In the rows, 128 means zero.
Each path below is one point turned by a fixed rotation once a step. After each direction that follows a path, write how fast that rotation turns it, in degrees a step (0 if it stays still).
Each turn is a multiple of 5 degrees from 10 to 175, or 0.
Each row of a path follows its step; steps can be skipped.
Path 1:
step 0: [132 128 139 136 125 123 133 128 126 118 121 121 140 116 130 130 129 128
 128 141 124 121 123 131 135 120 139 135 123 128 128 123 133 127 139 141
 124 126 125 131 122 123 129 126 131 123 133 114 131 120 127 119 126 122
 129 127 125 133 129]
step 2: [121 118 126 128 125 133 128 124 118 131 132 138 128 120 128 124 125 132
 129 141 133 125 119 130 129 119 130 126 129 134 134 129 122 135 135 120
 128 115 132 129 127 129 130 143 133 125 131 132 133 132 126 127 123 111
 128 126 129 116 124]
step 3: [133 126 142 121 124 139 134 131 133 129 127 133 121 114 136 126 132 133
 127 133 119 127 113 131 125 119 124 134 132 125 129 128 121 126 135 121
 126 124 123 137 123 123 123 131 123 120 127 131 135 124 123 125 126 123
 118 129 116 132 121]
step 4: [139 130 137 127 124 115 121 129 125 134 128 131 120 120 119 126 134 132
 122 125 120 113 119 122 128 114 125 123 132 124 114 132 127 132 126 129
 118 125 133 129 126 129 128 126 124 123 130 137 121 125 119 130 129 126
 125 139 125 128 126]
step 6: [138 131 128 128 129 120 136 129 128 126 121 121 131 111 128 132 125 128
 131 139 129 121 125 128 131 119 127 135 128 137 133 133 125 125 138 143
 131 128 126 147 121 134 127 134 132 127 118 122 127 123 127 122 119 131
 127 125 131 135 125]
step 7: [127 133 123 138 126 115 130 124 127 130 124 128 130 119 135 132 125 124
 132 139 132 126 118 125 141 117 122 128 128 135 129 125 126 127 143 124
 127 119 142 130 124 131 123 125 125 129 131 138 128 125 121 125 124 123
 132 140 135 120 133]
step 8: [123 127 132 132 124 136 138 126 123 128 125 130 124 125 125 121 131 126
 128 137 133 124 120 135 133 127 113 129 140 135 134 115 123 126 125 118
 122 122 134 130 118 124 123 141 139 124 127 134 125 125 121 130 124 118
 122 127 127 118 127]
step 9: [129 136 133 125 126 129 129 124 120 124 132 126 120 117 129 124 121 131
 119 133 116 124 118 125 126 111 125 130 131 132 124 123 121 137 128 119
 119 133 121 133 121 126 126 135 130 129 116 124 139 122 124 134 130 128
 122 131 122 128 118]
step 10: [135 128 131 122 130 120 130 131 124 124 124 126 120 123 128 126 134 131
 132 127 126 126 124 132 125 112 126 124 132 126 115 128 131 131 131 135
 116 134 135 122 128 128 126 116 125 125 126 136 139 120 110 135 128 113
 125 133 132 132 130]
step 11: [138 123 137 128 136 121 140 135 123 135 119 122 127 127 115 126 132 128
 130 129 128 119 135 123 130 119 131 126 127 124 127 125 128 126 135 140
 126 125 131 123 123 129 126 139 140 131 127 127 126 119 121 134 116 121
 128 119 130 122 124]
Speeds:
[126 128 128 127 129 125 127 127 127 127 126 126 130 127 127 126 131 130
 132 127 125 130 130 125 129 130 131 129 126 130 127 130 128 129 128 133
 126 131 128 127 125 127 128 128 128 127 126 129 127 128 127 126 126 128
 128 128 127 126 128]
65
[129 126 130 127 130 130 127 131 130 129 127 130 126 129 127 130 128 129
 130 127 124 130 129 128 127 127 128 126 128 125 128 132 126 129 126 127
 126 127 128 127 130 128 128 129 127 126 124 126 130 129 124 130 128 127
 128 129 127 125 127]
55
[127 127 129 129 130 127 128 130 128 128 127 131 128 130 126 126 128 127
 129 125 130 124 127 127 129 129 125 128 129 126 127 127 128 128 127 129
 128 129 131 125 131 127 129 127 128 129 128 130 125 126 130 128 125 126
 126 131 130 124 127]
115
[129 129 129 129 126 127 126 132 127 128 128 128 127 130 131 130 127 127
 127 128 126 129 124 127 128 129 130 127 130 127 127 129 130 123 129 129
 126 127 130 126 129 128 126 129 128 131 130 130 127 125 126 126 128 129
 128 127 127 129 132]
110
[128 127 126 128 129 126 129 128 127 127 131 126 126 130 128 129 129 130
 131 128 123 124 126 130 128 129 129 126 131 127 125 127 130 126 129 127
 127 130 125 128 127 129 130 126 131 127 129 125 128 130 130 129 129 128
 126 130 129 129 128]
70
